Small tables with named rows and columns. After each table, cells are looked up by row and column.

Table Giv
cols = Beb, Mip, Tutize, Tid, Gano, Mit, Rurabel, Vitole, Dap
Zug: [-32449, 5661, -13565, -15853, -47835, 3029, -35665, -27495, -24051]
Laf: [-15481, -74556, -40495, -4305, -17702, -67851, -1568, -35754, 53888]
Taruri: [-9659, -61958, -34772, -7382, -13449, -57453, 2907, -29036, 38019]
Dekor: [-37614, -14851, -1727, 11963, -18328, -24682, -30212, -38986, -7551]
Vusosu: [-38772, -1098, 21309, 51600, 3054, -11170, -43052, -28896, -28402]
Naruf: [-41372, -1835, 16942, 47373, -10982, -12244, -45739, -29645, -26810]
Zanud: [18511, -17482, -38958, -70463, -18836, -1407, 20418, 8616, -6153]
Kan: [-20144, 7404, -15075, -22750, -32320, 4437, -20495, -16678, -23727]
Mitasav: [22708, -24320, 1683, -4745, 47296, -21454, 22913, 21180, -10915]
Lave: [18140, -13456, -38997, -73353, -18621, -2094, 19088, 9556, -7372]
Sologe: [17365, -16574, -41014, -66795, -18459, -4842, 19965, 5669, 120]
Tufuf: [-2743, 49437, 16110, -21142, 1487, 44303, -18881, 9283, -81128]

What is the Tid of Zanud in Giv?
-70463
What is the Rurabel of Naruf in Giv?
-45739
What is the Mip of Dekor in Giv?
-14851
What is the Beb of Laf in Giv?
-15481
What is the Beb of Lave in Giv?
18140
What is the Mit of Mitasav in Giv?
-21454
What is the Beb of Dekor in Giv?
-37614
What is the Tid of Vusosu in Giv?
51600
What is the Tutize of Sologe in Giv?
-41014
What is the Vitole of Lave in Giv?
9556
What is the Rurabel of Sologe in Giv?
19965
What is the Rurabel of Kan in Giv?
-20495
What is the Dap of Dekor in Giv?
-7551
What is the Beb of Naruf in Giv?
-41372
What is the Mip of Laf in Giv?
-74556
What is the Tutize of Mitasav in Giv?
1683
What is the Dap of Naruf in Giv?
-26810
What is the Mip of Zug in Giv?
5661

Table Popub
cols = Fopalu, Gokugom, Gug, Laguta, Zubi, Golezag, Kef
Fut: [175, 158, 90, 175, 54, 76, 51]
Pogifos: [88, 55, 56, 169, 111, 148, 66]
Lezalu: [183, 174, 193, 146, 91, 168, 54]
Ser: [132, 62, 185, 161, 176, 194, 75]
Lifavom: [105, 175, 53, 60, 58, 56, 159]
Pebi: [55, 63, 57, 85, 151, 80, 182]
Supo: [150, 182, 186, 54, 123, 88, 158]
Tidaki: [68, 76, 151, 73, 179, 163, 174]

Fopalu of Tidaki = 68
Zubi of Ser = 176
Fopalu of Lifavom = 105
Kef of Fut = 51
Kef of Pebi = 182
Fopalu of Fut = 175
Gug of Tidaki = 151
Gokugom of Lifavom = 175
Zubi of Pebi = 151
Laguta of Lezalu = 146
Golezag of Pebi = 80
Gug of Lezalu = 193

Dusosi:
,Tafarak,Lagabo,Pozaf,Tukatud,Pabis,Zumutu,Rulunag
Saz,-777,37,179,429,-245,-204,-870
Pusateb,-568,-440,109,551,119,-631,-560
Sak,135,-193,-496,-986,-203,-44,84

Pusateb, Pozaf => 109
Pusateb, Pabis => 119
Pusateb, Lagabo => -440
Sak, Pabis => -203
Pusateb, Rulunag => -560
Pusateb, Tukatud => 551

Mas =
|  | Pefa | Tel | Difida | Vas |
|---|---|---|---|---|
| Vosape | 15441 | -23203 | -12849 | -51886 |
| Gonoziz | 17313 | -14672 | -9612 | -48174 |
| Nasi | -65016 | -44275 | 23323 | -26803 |
| Bubesu | -58099 | -40827 | 25057 | -25495 |
| Kinibek | -6993 | 21531 | 49025 | 5936 |
| Bag | 20250 | 43474 | 64034 | 30190 |
| Visikes | 16499 | 42657 | 66756 | 30650 |
| Veruri | -22957 | -53519 | -72356 | -34395 |
| Lur | 18126 | -9899 | -25921 | -25778 |
| Dum | -16984 | 13557 | 17838 | 55994 |
| Zep | -20944 | -50726 | -73965 | -39049 |
| Foluva | -25101 | -47074 | -76067 | -38044 |

Difida of Foluva: -76067
Vas of Nasi: -26803
Tel of Bubesu: -40827
Vas of Visikes: 30650
Difida of Visikes: 66756
Difida of Veruri: -72356

Sudiluz
         Tobafo  Vapete  Vapug  Mulet
Rig         197      95    175    226
Durom       216     116     89     74
Kegiva      143      83     85     45
Getaf       102      76    162    228
Beb         103     200    227    132
Tudon        46      54    140    103
Bigafil     103     110    114     64
Lesu        145     127     64    152
Sas          88      88     45    187
Gek         224     191     51    149
Feseno       98     124    138    207

What is the Vapete of Kegiva in Sudiluz? 83
What is the Vapug of Bigafil in Sudiluz? 114
What is the Mulet of Feseno in Sudiluz? 207
What is the Tobafo of Tudon in Sudiluz? 46
What is the Tobafo of Durom in Sudiluz? 216
What is the Tobafo of Rig in Sudiluz? 197
What is the Vapug of Kegiva in Sudiluz? 85
What is the Vapug of Beb in Sudiluz? 227
What is the Tobafo of Bigafil in Sudiluz? 103
What is the Vapug of Rig in Sudiluz? 175
What is the Tobafo of Getaf in Sudiluz? 102
What is the Mulet of Beb in Sudiluz? 132
What is the Vapete of Feseno in Sudiluz? 124

Nuli =
,Raso,Garo,Vel,Gos,Kiguk,Duf,Nis,Vabos
Povo,791,673,464,608,209,312,723,533
Zutop,888,771,464,532,283,336,773,587
Vopim,902,747,466,532,248,260,756,616
Defi,688,835,885,617,590,480,775,724
Kimig,657,805,834,673,719,478,801,682
Lilire,356,771,980,804,706,771,202,711
Tunad,356,673,980,804,719,771,202,830
Vofudo,886,799,506,588,219,260,701,597
Fus,902,752,499,583,209,298,713,533
Vef,673,835,823,609,658,458,784,806
Bezep,795,786,798,723,613,634,801,830

Kiguk of Defi is 590
Nis of Povo is 723
Gos of Povo is 608
Raso of Vef is 673
Vel of Fus is 499
Duf of Zutop is 336
Vel of Vef is 823
Raso of Defi is 688
Vabos of Vopim is 616
Vabos of Vef is 806
Duf of Fus is 298
Kiguk of Lilire is 706
Vel of Kimig is 834
Nis of Vopim is 756
Duf of Vofudo is 260
Garo of Bezep is 786

Pokal.csv
,Zopeba,Muvimis,Ser,Vetozam,Nalike,Goropi,Nuz,Kos
Vam,0.092,-0.199,-0.057,-0.729,0.244,-0.003,0.438,-0.165
Kogofo,-0.191,0.345,-0.010,-0.363,-0.005,-0.316,0.155,-0.226
Vofi,-0.077,0.058,-0.096,0.125,-0.051,0.121,-0.013,0.016
Vinov,-0.302,0.089,0.436,-0.173,-0.024,0.394,0.063,0.309
Rodota,-0.049,0.091,0.172,0.649,0.431,-0.203,0.015,-0.054
Mimupi,-0.064,0.089,0.164,0.605,0.402,-0.197,0.017,-0.084

Goropi of Rodota is -0.203
Ser of Vofi is -0.096
Muvimis of Vinov is 0.089
Muvimis of Rodota is 0.091
Ser of Mimupi is 0.164
Nuz of Vam is 0.438
Ser of Rodota is 0.172
Kos of Vinov is 0.309
Kos of Kogofo is -0.226
Goropi of Mimupi is -0.197
Zopeba of Mimupi is -0.064
Nalike of Vinov is -0.024
Nuz of Vinov is 0.063
Nalike of Rodota is 0.431
Row with the largest Nuz: Vam

Potoze =
|  | Daf | Navaf | Fonamuz | Zutimiv | Vel |
|---|---|---|---|---|---|
| Zuk | 0.293 | 0.039 | -0.394 | -0.315 | -0.293 |
| Lel | -0.142 | -0.840 | -0.090 | -0.633 | -0.602 |
| Bulug | -0.624 | -0.030 | -0.107 | 0.141 | 0.101 |
| Nonikad | -0.056 | -0.230 | 0.101 | -0.414 | -0.190 |
| Lok | 0.257 | -0.034 | -0.062 | -0.452 | -0.235 |
| Guva | 0.551 | -0.060 | -0.430 | -0.523 | -0.466 |
| Kag | 0.151 | 0.126 | -0.159 | -0.258 | -0.116 |
| Nini | -0.526 | -0.356 | 0.101 | -0.178 | -0.086 |
| Mel | -0.610 | -0.096 | -0.281 | 0.157 | 0.007 |
| Dop | -0.504 | -0.007 | -0.036 | 0.050 | 0.089 |

What is the Daf of Nini in Potoze? -0.526
What is the Navaf of Lok in Potoze? -0.034
What is the Daf of Guva in Potoze? 0.551
What is the Zutimiv of Guva in Potoze? -0.523
What is the Vel of Nini in Potoze? -0.086
What is the Vel of Nonikad in Potoze? -0.190
What is the Zutimiv of Dop in Potoze? 0.050
What is the Daf of Lok in Potoze? 0.257
What is the Navaf of Kag in Potoze? 0.126

